[[-4.30  3.84  6.33  0.06 -1.33 -0.11  0.35  0.27 -1.07  2.97 -1.03 -1.31
  -2.53 -1.39]
 [-2.85  2.46 -2.47  2.04 -1.70 -1.72  0.06  2.80 -1.30  0.26 -0.66  1.59
  -1.71 -1.74]
 [-2.94  2.03  2.04  0.48  0.54  0.36 -1.42 -2.47 -2.18  3.26  2.46  1.08
  -1.22  1.67]]
->
[[-2.85  2.46 -2.47  2.04 -1.70 -1.72  0.06  2.80 -1.30  0.26 -0.66  1.59
  -1.71 -1.74]
 [-2.94  2.03  2.04  0.48  0.54  0.36 -1.42 -2.47 -2.18  3.26  2.46  1.08
  -1.22  1.67]
 [-4.30  3.84  6.33  0.06 -1.33 -0.11  0.35  0.27 -1.07  2.97 -1.03 -1.31
  -2.53 -1.39]]

[[ 2.78 -2.52 -0.32  4.94]
 [-1.64 -2.03  0.48  0.69]
 [ 1.42  0.97 -4.87  1.30]
 [ 0.17 -4.04  6.93 -2.59]]
->
[[ 1.42  0.97 -4.87  1.30]
 [ 2.78 -2.52 -0.32  4.94]
 [-1.64 -2.03  0.48  0.69]
 [ 0.17 -4.04  6.93 -2.59]]

[[-5.55 -0.27  3.49 -1.68]
 [-3.84 -2.78  1.13 -0.92]
 [-4.44 -7.07 -3.87 -2.50]
 [-5.43 -4.20  0.83  1.26]
 [-1.20 -5.58  2.25  1.07]
 [-4.75 -6.66 -4.89 -2.60]]
->
[[-4.75 -6.66 -4.89 -2.60]
 [-4.44 -7.07 -3.87 -2.50]
 [-5.43 -4.20  0.83  1.26]
 [-3.84 -2.78  1.13 -0.92]
 [-1.20 -5.58  2.25  1.07]
 [-5.55 -0.27  3.49 -1.68]]

[[ 1.59  0.93  0.97  0.98]
 [-0.04 -0.09  2.57  2.02]
 [-6.19 -3.81  0.90  6.65]
 [-5.86 -1.40  6.25 -5.50]
 [-4.36  3.80 -3.75 -3.12]
 [ 6.04 -1.52 -2.51  3.32]
 [ 1.76  5.48 -3.80  0.89]
 [ 4.55 -1.11 -1.34 -2.27]
 [ 1.37  2.88  2.96  1.61]]
->
[[ 1.76  5.48 -3.80  0.89]
 [-4.36  3.80 -3.75 -3.12]
 [ 6.04 -1.52 -2.51  3.32]
 [ 4.55 -1.11 -1.34 -2.27]
 [-6.19 -3.81  0.90  6.65]
 [ 1.59  0.93  0.97  0.98]
 [-0.04 -0.09  2.57  2.02]
 [ 1.37  2.88  2.96  1.61]
 [-5.86 -1.40  6.25 -5.50]]

[[ 0.24  0.68  0.56 -0.09]
 [-0.17 -0.06  0.11 -0.14]
 [-0.02 -1.35 -0.84  0.61]
 [ 0.31 -1.07 -1.43 -0.05]
 [ 2.17  1.32 -1.09 -2.49]
 [ 0.32 -0.21 -0.73 -0.39]
 [ 0.13 -0.65 -1.95 -0.17]
 [ 0.28  0.54 -2.29 -0.47]
 [ 0.15  0.13  0.25  0.02]
 [-0.05 -0.29 -0.38 -0.08]
 [-4.81 -3.22  0.63  6.48]]
->
[[ 0.28  0.54 -2.29 -0.47]
 [ 0.13 -0.65 -1.95 -0.17]
 [ 0.31 -1.07 -1.43 -0.05]
 [ 2.17  1.32 -1.09 -2.49]
 [-0.02 -1.35 -0.84  0.61]
 [ 0.32 -0.21 -0.73 -0.39]
 [-0.05 -0.29 -0.38 -0.08]
 [-0.17 -0.06  0.11 -0.14]
 [ 0.15  0.13  0.25  0.02]
 [ 0.24  0.68  0.56 -0.09]
 [-4.81 -3.22  0.63  6.48]]

[[-0.82  1.15 -0.43  1.14 -3.52 -4.09 -2.13 -2.03  2.07 -1.26 -0.57 -0.11
   2.44  1.42]
 [-1.41  0.20 -0.63  1.92  0.06 -0.16 -0.44  1.59  0.64  0.43  0.04 -1.25
   0.02 -3.25]
 [-3.99  1.37 -1.92  5.54 -6.31 -6.78 -4.23 -0.15  4.14 -1.52 -0.25 -1.59
   4.47 -3.01]]
->
[[-3.99  1.37 -1.92  5.54 -6.31 -6.78 -4.23 -0.15  4.14 -1.52 -0.25 -1.59
   4.47 -3.01]
 [-1.41  0.20 -0.63  1.92  0.06 -0.16 -0.44  1.59  0.64  0.43  0.04 -1.25
   0.02 -3.25]
 [-0.82  1.15 -0.43  1.14 -3.52 -4.09 -2.13 -2.03  2.07 -1.26 -0.57 -0.11
   2.44  1.42]]
